Families of rows that turns and mirrors carry onto each other, the same ones carrying the whole set onto itself: the rest of each named row's family, in list order:
4 families of 4 rows:
Q_502: -9 7 -5 -8 2 -5 -2 11 -3 1 -8 -7 2 -3 -12 -2 -6 -10 5 1 -10 -7 -7 5 -2 -7 3 -2 -5 -3 -5 1 0 -3 1
Q_76: -4 5 3 3 6 1 -1 -10 -1 1 7 9 8 -6 7 2 3 -1 -14 4 1 -7 -9 -3 5 11 8 -10 8 1 -12 -7 0 0 -11
Q_878: -8 -7 -9 -5 -13 -6 -1 15 -8 6 -13 2 0 5 2 -3 6 3 3 -7 6 1 0 -8 2 -2 0 2 4 -17 -4 4 3 -1 -3
Q_484: -7 -6 4 -2 3 -3 -7 -6 7 1 5 3 -2 -3 4 6 19 8 6 2 -7 -5 -3 -11 4 1 4 -4 16 1 -8 -8 16 12 1
Q_412: -6 -7 -8 3 -13 -8 -1 11 -6 6 -10 -2 -2 6 3 -2 4 3 5 -2 9 3 -1 -3 4 -1 6 -1 4 -11 0 7 -7 -1 1
Q_113: -5 8 4 0 9 5 -7 -4 -1 2 7 3 8 -8 5 7 1 1 -7 3 -2 -5 -5 -2 5 14 10 -9 7 5 -17 -6 0 1 -11
Q_774: -1 2 3 3 6 2 -6 -5 -1 4 13 3 6 -10 6 5 -1 -3 -8 -1 -4 -9 -9 -6 5 14 7 -13 13 -4 -14 0 0 2 -10
Q_866: -8 -5 5 -5 1 -2 -2 -8 3 3 7 5 1 -3 7 -2 23 4 3 3 -5 0 -7 -6 8 4 5 0 14 2 -8 -12 15 4 3
Q_972: -5 -7 6 -5 3 -6 -5 -1 3 -3 5 -1 -1 2 7 6 19 9 2 0 -5 -7 -5 -8 -1 11 1 2 16 2 -12 -15 11 5 8
Q_276: -1 4 1 -1 7 -1 1 -7 -5 1 10 4 5 -1 7 6 1 -1 -3 2 -6 -10 -6 -11 6 13 12 -9 11 1 -12 -7 -12 1 -11
Q_658: -14 5 -1 -9 0 -8 -1 7 -5 2 -11 -2 -4 -3 -14 3 -3 -10 -1 -3 -8 -6 -7 6 -2 -11 2 -1 0 -3 -5 4 2 -3 1
Q_773: -15 2 -2 -15 9 -9 1 13 -3 2 -7 -2 -4 -2 -8 1 -9 -3 4 -5 -8 -10 -1 -4 -3 -7 4 -2 -1 1 -1 1 -3 0 4
Q_262: -7 0 7 0 -4 -2 -4 -6 0 2 2 4 0 -2 13 2 23 7 6 -2 -10 -5 -5 -8 9 6 3 0 17 -1 -7 -10 14 6 1
Q_4: -2 -11 -6 -1 -11 -10 -5 15 -13 5 -8 0 -7 4 2 2 -2 -1 8 -5 8 -3 -2 -4 5 5 -4 -3 7 -14 -1 -1 -2 -6 2
Q_162: -15 2 -1 -11 3 -9 -2 12 3 3 -11 -5 1 -2 -6 -1 -1 -14 -1 0 -8 -8 0 5 -4 -4 3 -1 0 -1 -6 5 -2 -2 9
Q_729: -8 -8 -8 -3 -10 -3 1 10 -9 10 -11 2 -8 5 -2 0 3 1 3 -6 9 5 -5 1 7 0 1 4 5 -14 -4 7 1 -1 -4

The rest of the family of Q_972: Q_276, Q_773, Q_4
The rest of the family of Q_262: Q_502, Q_878, Q_113
The rest of the family of Q_658: Q_76, Q_866, Q_729

Families of rows that turns and mirrors carry onto each other, the same ones carrying the whole set onto itself: the rest of each named row's family, in list order:
8 families of 4 rows:
Q_738: -2 3 4 -11 4 2 5 1 -1
Q_202: 2 1 3 -1 13 -4 -3 3 -12
Q_642: 8 9 -12 -13 -3 6 1 11 -10
Q_322: -8 -4 -16 -4 8 -7 1 4 -8
Q_627: -3 -11 -11 0 10 -3 1 7 -8
Q_793: -5 -1 4 -5 13 5 -3 10 -4
Q_452: -1 3 -12 -2 -6 16 3 8 1
Q_43: 6 -2 -6 5 2 -2 4 -4 -9
Q_114: 9 9 -4 -7 7 -1 7 8 2
Q_134: -5 -4 -6 5 -4 10 5 1 -4
Q_984: 3 7 -9 -6 -2 2 -1 12 9
Q_95: 9 0 -13 3 2 12 -2 -1 -10
Q_998: 0 1 -16 -7 -8 10 0 8 -12
Q_809: 3 4 -7 -16 5 11 -1 4 1
Q_377: 4 5 -7 9 -5 10 -2 9 -4
Q_857: -6 8 0 -4 10 2 0 9 -17
Q_461: 2 -7 -10 5 12 -3 -3 6 -5
Q_569: 4 12 -18 -7 1 -2 4 11 -2
Q_90: -7 8 -11 1 -5 13 2 9 -11
Q_93: 6 9 2 -8 11 6 -5 6 -7
Q_99: -2 -1 3 -5 14 3 2 13 -11
Q_38: -3 8 -5 3 14 -4 1 12 -11
Q_289: -2 -8 -15 -1 2 4 -6 -2 -4
Q_691: 11 10 -13 -2 0 8 4 10 0
Q_940: 4 15 -15 1 4 2 -1 15 -5
Q_818: 7 9 -11 -8 -4 0 -2 14 1
Q_514: -6 -8 -7 -5 2 -3 6 4 -15
Q_69: -15 -2 -10 0 8 -2 0 8 -5
Q_45: -8 -8 -4 -4 8 -3 -3 0 -5
Q_116: 0 2 -1 -10 7 -4 7 8 -15
Q_323: -10 8 -15 0 -3 9 -3 11 -1
Q_277: 0 4 -9 3 -11 10 -4 10 -6

The rest of the family of Q_738: Q_43, Q_95, Q_809
The rest of the family of Q_99: Q_627, Q_818, Q_277
The rest of the family of Q_289: Q_114, Q_134, Q_93
The rest of the family of Q_514: Q_642, Q_998, Q_116

Families of rows that turns and mirrors carry onto each other, the same ones carrying the whole set onto itself: the rest of each named row's family, in list order:
4 families of 8 rows:
Q_422: 7 -1 -5 19 -7 -11 -3 -3 4 18 3 5 9 -6
Q_293: 0 -3 -10 1 0 1 -1 -7 -3 12 -10 15 2 -13
Q_310: -10 6 -7 -3 -9 -6 8 -13 0 13 -10 -2 3 -10
Q_925: 1 4 -5 -1 5 1 -6 -9 3 8 -2 1 12 -14
Q_649: 1 -6 -15 15 -9 -4 7 -5 -4 9 -10 5 0 -8
Q_753: -9 11 -11 3 -10 5 11 -10 7 23 1 2 3 -10
Q_486: -5 5 -8 8 5 -2 12 -8 2 26 -9 -1 8 -13
Q_967: -9 6 -6 -2 -16 -3 4 -7 4 8 5 4 -1 1
Q_930: -7 -7 5 7 -6 -5 6 -5 0 4 1 2 -10 -6
Q_741: -2 -1 -9 -6 0 8 -1 -6 11 13 3 14 7 -8
Q_16: -12 4 1 4 -1 7 7 -8 10 17 -2 1 -6 -18
Q_230: -2 -2 4 12 5 2 7 1 9 19 5 -3 -3 -14
Q_29: 1 -1 -5 7 -17 -12 -3 -10 1 11 -1 12 3 -4
Q_603: -5 -1 -2 0 -5 -14 0 -3 -2 5 -4 2 3 2
Q_968: -12 -2 3 3 -9 0 7 -9 4 7 0 4 -12 -9
Q_50: 2 -11 -6 8 -11 -15 4 -3 10 13 0 8 7 1
Q_149: 1 -3 -3 12 10 -11 3 1 0 19 -2 4 7 -2
Q_523: -1 1 -8 3 -2 5 3 -5 14 8 8 -4 13 -6
Q_49: -1 -6 6 13 3 -3 6 2 5 13 4 -3 -5 -9
Q_479: 2 1 -9 14 -4 -3 3 -6 2 5 -2 -10 11 -9
Q_540: -6 -4 -7 -3 -15 -9 4 -14 10 13 -5 12 6 -5
Q_678: -14 2 2 2 -5 3 7 -11 5 11 -5 2 -9 -16
Q_433: -3 -8 -15 6 -10 4 8 -3 6 15 -3 16 -2 -4
Q_837: -4 8 -7 2 -13 -4 -2 -18 5 17 -4 10 7 -14
Q_102: -1 4 -8 14 4 2 8 -1 7 28 7 6 5 -5
Q_655: 2 -5 -7 12 -1 -8 5 -3 16 23 0 1 15 -7
Q_306: -6 2 -8 1 -6 -3 5 -14 17 23 -5 5 13 -13
Q_267: -3 -8 6 11 -3 -4 7 0 4 8 6 0 -8 -4
Q_478: -2 0 -3 8 -3 -7 0 3 4 12 10 8 1 6
Q_438: -1 -6 -15 15 -12 2 11 -2 10 9 3 -2 5 -2
Q_697: 1 8 -7 13 -4 -3 -2 -10 10 24 0 3 13 -15
Q_645: -6 2 3 8 5 4 6 -3 8 20 -2 -3 -3 -19

The rest of the family of Q_968: Q_930, Q_16, Q_230, Q_49, Q_678, Q_267, Q_645
The rest of the family of Q_29: Q_422, Q_50, Q_540, Q_837, Q_655, Q_306, Q_697

Families of rows that turns and mirrors carry onto each other, the same ones carrying the whole set onto itself: the rest of each named row's family, in list order:
5 families of 6 rows:
Q_483: -5 12 1 7 -3 2 -18 3 8 -13 10 -13 -20 -3 13 3 7 -10 -1 7 8 1 2 -5 -8 -7 -6 -8 -5 0 5 -5 -3 -5 0
Q_801: 4 -1 -4 10 -2 -23 -10 1 7 1 -6 14 -5 -5 17 -17 -7 -12 5 2 1 -5 -3 -14 -6 -4 -5 -9 -4 2 1 3 10 15 -11
Q_195: 11 0 -4 13 -6 -14 -9 0 7 -5 -2 7 0 -4 17 -18 -4 -1 8 -5 -4 1 -2 -3 -7 8 -4 -8 9 3 -9 4 3 6 -14
Q_228: 0 14 2 2 -6 1 -19 -7 3 -8 12 -13 -17 1 13 -3 9 -13 1 2 7 -2 -6 -3 -5 -17 -10 -1 0 9 4 5 3 -7 -7
Q_799: 9 -2 -4 10 -7 -18 -4 1 3 -7 3 10 -11 -1 12 -13 -1 3 18 2 3 -1 2 -5 -5 2 -6 -5 10 2 -9 5 7 12 -14
Q_495: -3 -3 -3 8 0 -24 -12 2 17 -3 -2 13 -13 -8 10 -18 -7 -3 3 -3 -5 0 -2 -9 -4 -3 -7 3 -2 -3 -2 0 7 10 -12
Q_871: 8 2 -3 8 -6 -23 -9 0 4 -5 1 10 -6 -9 14 -14 1 -3 19 0 7 -1 -1 -9 -7 3 -10 -2 2 8 -5 2 15 14 -17
Q_623: 4 13 -3 0 -11 4 -22 -6 8 -7 0 -10 -16 -8 19 -3 -4 -14 0 0 6 1 -5 3 -12 -7 -6 4 -5 -4 12 -8 2 -5 0
Q_621: 3 15 -4 6 -11 10 -18 -8 -4 -3 9 -12 -19 -6 13 -8 6 -6 -1 7 12 -2 -4 -2 -7 -9 -9 -1 1 3 4 -2 -3 -4 -9
Q_986: -2 18 -2 3 -3 1 -18 -8 9 -7 8 -7 -19 -1 14 4 0 -5 0 6 13 0 -2 -5 -3 -11 -4 2 -3 9 1 4 4 -6 4
Q_249: 4 3 -4 8 -6 -24 -13 1 10 -7 -5 16 -7 -9 14 -15 -7 -3 15 -3 3 3 -1 -7 -7 5 -6 0 -5 6 -5 -1 14 9 -12
Q_632: 4 -1 -3 13 2 -19 -9 -2 14 2 0 5 -1 -12 18 -19 -2 -2 -2 -4 -3 -4 -6 -11 -5 3 -6 -2 6 3 -2 5 3 12 -15
Q_368: 5 15 -3 -1 -11 0 -16 -9 4 -6 6 -8 -25 -7 17 2 -3 -6 7 7 15 -3 -1 -2 -10 -12 -6 7 -2 -2 9 -7 6 1 2
Q_493: 6 -3 -7 7 0 -23 -12 -3 10 -5 -3 14 -10 -7 16 -21 -13 -2 9 5 2 -4 1 -11 -8 -6 -3 -5 -5 6 -3 -3 8 5 -16
Q_63: -3 15 2 9 -2 2 -16 -2 6 -12 12 -13 -19 -3 16 2 6 -7 -2 8 10 -2 3 -9 -8 -7 -5 -7 -4 4 3 -4 -3 -5 1
Q_600: 5 0 -4 9 -7 -19 -10 3 11 -9 -4 16 -12 -1 11 -16 -9 1 12 -3 -4 3 1 -3 -7 2 -3 -3 1 0 -9 0 7 4 -9
Q_824: 7 16 -1 7 -7 4 -17 -6 1 -5 6 -17 -20 -7 18 0 4 -13 1 5 1 -7 -3 -11 -4 -8 -3 -8 5 12 7 -2 3 -6 -9
Q_559: 9 -4 -11 11 3 -16 -11 0 13 -3 -5 7 1 -12 19 -17 -9 -4 7 6 6 -2 -1 -7 -6 4 -2 -9 1 4 -2 0 5 10 -17
Q_103: 1 -4 -5 10 1 -22 -5 2 11 -1 4 6 -13 -10 11 -12 1 2 9 4 6 -4 -2 -11 -1 -1 -10 1 7 -1 -2 5 7 18 -15
Q_566: 10 14 -1 2 -11 4 -17 -11 -1 -4 8 -16 -15 -8 22 -4 4 -11 2 2 11 -6 -5 -2 -12 -10 -9 2 3 2 11 -3 2 0 -6
Q_828: 7 -8 -8 6 -1 -20 -9 2 7 -6 -1 7 -9 -8 13 -19 -3 -6 16 8 6 -4 0 -7 -5 -5 -9 -7 1 2 0 1 8 12 -24
Q_888: -3 13 4 8 -3 1 -18 -1 5 -12 12 -14 -18 -2 15 -1 8 -11 -3 4 5 -2 1 -7 -10 -9 -7 -9 -5 4 4 -5 -3 -8 -2
Q_794: -1 16 -5 3 -11 7 -19 -7 0 -4 7 -6 -26 -4 10 -4 -1 -3 1 9 14 0 -1 -3 -6 -10 -7 3 -5 1 2 -5 0 -5 -2
Q_152: 5 -1 -6 12 0 -21 -8 2 6 2 -5 11 -2 -6 18 -13 -5 -10 6 5 5 -6 -2 -13 -5 -1 -5 -10 -1 2 1 5 9 19 -10
Q_354: -1 15 -6 5 -10 11 -22 -5 3 -4 3 -8 -18 -6 12 -7 -1 -9 -5 4 8 3 -4 1 -7 -5 -6 0 -5 -1 4 -4 -4 -8 -4
Q_196: -3 13 -4 2 -4 6 -22 0 11 -9 5 -11 -13 -3 11 3 4 -14 -1 3 9 4 -5 5 -3 -7 -6 -1 -2 2 5 5 2 -6 -2
Q_520: 2 16 -5 4 -6 1 -16 -2 6 -8 4 -11 -29 -7 13 8 -1 -8 7 12 8 -3 2 -9 0 -8 -2 -3 0 6 6 -4 7 -2 -2
Q_27: 1 14 -3 4 -7 4 -23 1 9 -9 -1 -11 -22 -8 13 0 -2 -18 0 3 -4 0 -2 -3 -3 -6 -2 -6 -4 3 9 -6 4 -9 -5
Q_418: 8 3 -4 10 -5 -19 -13 1 9 -5 -4 9 3 -11 17 -17 -2 -7 12 -4 2 1 -4 -6 -8 9 -8 -4 0 8 -3 2 11 10 -17
Q_958: 3 -3 -5 10 -2 -23 -9 4 6 1 -5 13 -7 -5 14 -14 -5 -12 9 4 4 -5 -2 -11 -5 -4 -7 -9 -3 -1 2 4 10 18 -12

The rest of the family of Q_799: Q_195, Q_623, Q_368, Q_600, Q_566
The rest of the family of Q_871: Q_621, Q_249, Q_794, Q_354, Q_418
The rest of the family of Q_483: Q_801, Q_63, Q_888, Q_152, Q_958

Families of rows that turns and mirrors carry onto each other, the same ones carrying the whole set onto itself: the rest of each named row's family, in list order:
4 families of 8 rows:
Q_770: 4 -2 2 0 -7 -2 0 12 -8 -11 -9 3 -7 1 -3 -6 -1 -2
Q_211: 9 1 14 5 7 1 -1 -12 6 0 -2 -1 -3 0 6 -1 -1 3
Q_157: 7 6 18 -2 6 0 1 -4 -5 3 0 1 -2 -2 7 2 6 0
Q_192: 8 3 1 -2 -7 1 0 12 -4 -9 -11 0 -8 4 -1 -5 -4 -1
Q_417: -1 7 0 -2 -1 7 -8 -5 8 9 -6 -7 14 -3 -5 0 -6 -3
Q_754: -6 -1 -14 -3 -8 3 -3 -2 1 2 15 5 -2 5 0 4 2 2
Q_863: 3 -6 16 6 7 -3 -1 -12 -3 -2 4 4 0 -1 3 0 5 0
Q_771: -8 4 6 -6 -3 4 -5 0 -6 8 -1 -2 17 -4 -7 2 5 -7
Q_239: 7 3 2 -3 -8 0 1 12 -8 -9 -10 2 -6 2 -2 -6 -3 -1
Q_265: 5 -4 0 1 -7 -3 0 10 -7 -12 -9 4 -7 2 -4 -7 -3 -3
Q_450: 2 -3 18 3 6 -3 1 -9 -7 -2 3 4 -1 -2 5 2 8 -1
Q_372: -4 0 -15 -3 -8 3 -3 -3 3 2 14 5 -3 5 1 5 0 3
Q_558: 6 -2 -1 2 -7 -2 0 9 -4 -12 -9 3 -7 3 -3 -6 -5 -1
Q_31: -4 3 -15 -4 -8 4 -4 -2 3 4 13 4 -3 6 2 4 -2 4
Q_404: -11 -1 4 -2 -2 1 -5 -2 -6 5 1 0 17 -3 -8 1 4 -9
Q_542: -1 11 3 -7 -3 7 -7 -2 3 9 -5 -7 14 -3 -5 2 -2 -3
Q_82: -2 6 -15 -6 -8 5 -3 -1 3 5 12 3 -3 5 3 4 -1 5
Q_612: 8 -1 -1 1 -7 0 -1 9 -3 -12 -12 1 -7 3 -2 -7 -6 -1
Q_974: 5 2 19 -1 6 -1 2 -5 -8 0 3 2 -1 -2 4 2 9 -1
Q_66: -9 -4 3 2 -1 1 -7 -7 -1 3 0 -1 16 -2 -9 1 2 -7
Q_620: 6 1 1 -2 -8 0 1 12 -8 -10 -9 3 -7 2 -2 -6 -1 -2
Q_847: -6 3 -12 -7 -9 4 -2 2 -3 4 13 4 -2 4 2 6 3 2
Q_197: -3 6 -13 -7 -10 4 -2 1 2 6 12 4 -3 4 4 5 1 4
Q_698: -5 9 6 -8 -2 6 -5 1 -3 10 -3 -5 16 -3 -4 3 1 -6
Q_851: 9 8 18 -2 6 3 1 -6 -2 4 -1 -1 -2 -1 8 2 3 3
Q_339: -5 5 -12 -8 -9 4 -2 2 -1 6 13 4 -2 4 3 5 3 3
Q_979: 9 1 0 0 -8 0 0 10 -3 -9 -11 1 -8 4 -1 -7 -5 1
Q_673: 11 6 15 3 7 2 -1 -9 3 4 -2 -1 -3 -1 7 1 0 4
Q_728: 6 -4 14 7 7 -1 -2 -12 2 -1 1 1 -3 -1 5 0 1 2
Q_213: -7 -5 1 4 -1 2 -8 -9 5 3 -2 -2 15 -2 -8 1 -2 -5
Q_937: -3 1 -1 3 -2 4 -9 -8 9 4 -4 -5 14 -2 -7 0 -5 -4
Q_789: -7 0 -12 -5 -8 1 -2 0 -1 3 15 6 -2 4 2 5 3 2

The rest of the family of Q_979: Q_770, Q_192, Q_239, Q_265, Q_558, Q_612, Q_620
The rest of the family of Q_542: Q_417, Q_771, Q_404, Q_66, Q_698, Q_213, Q_937

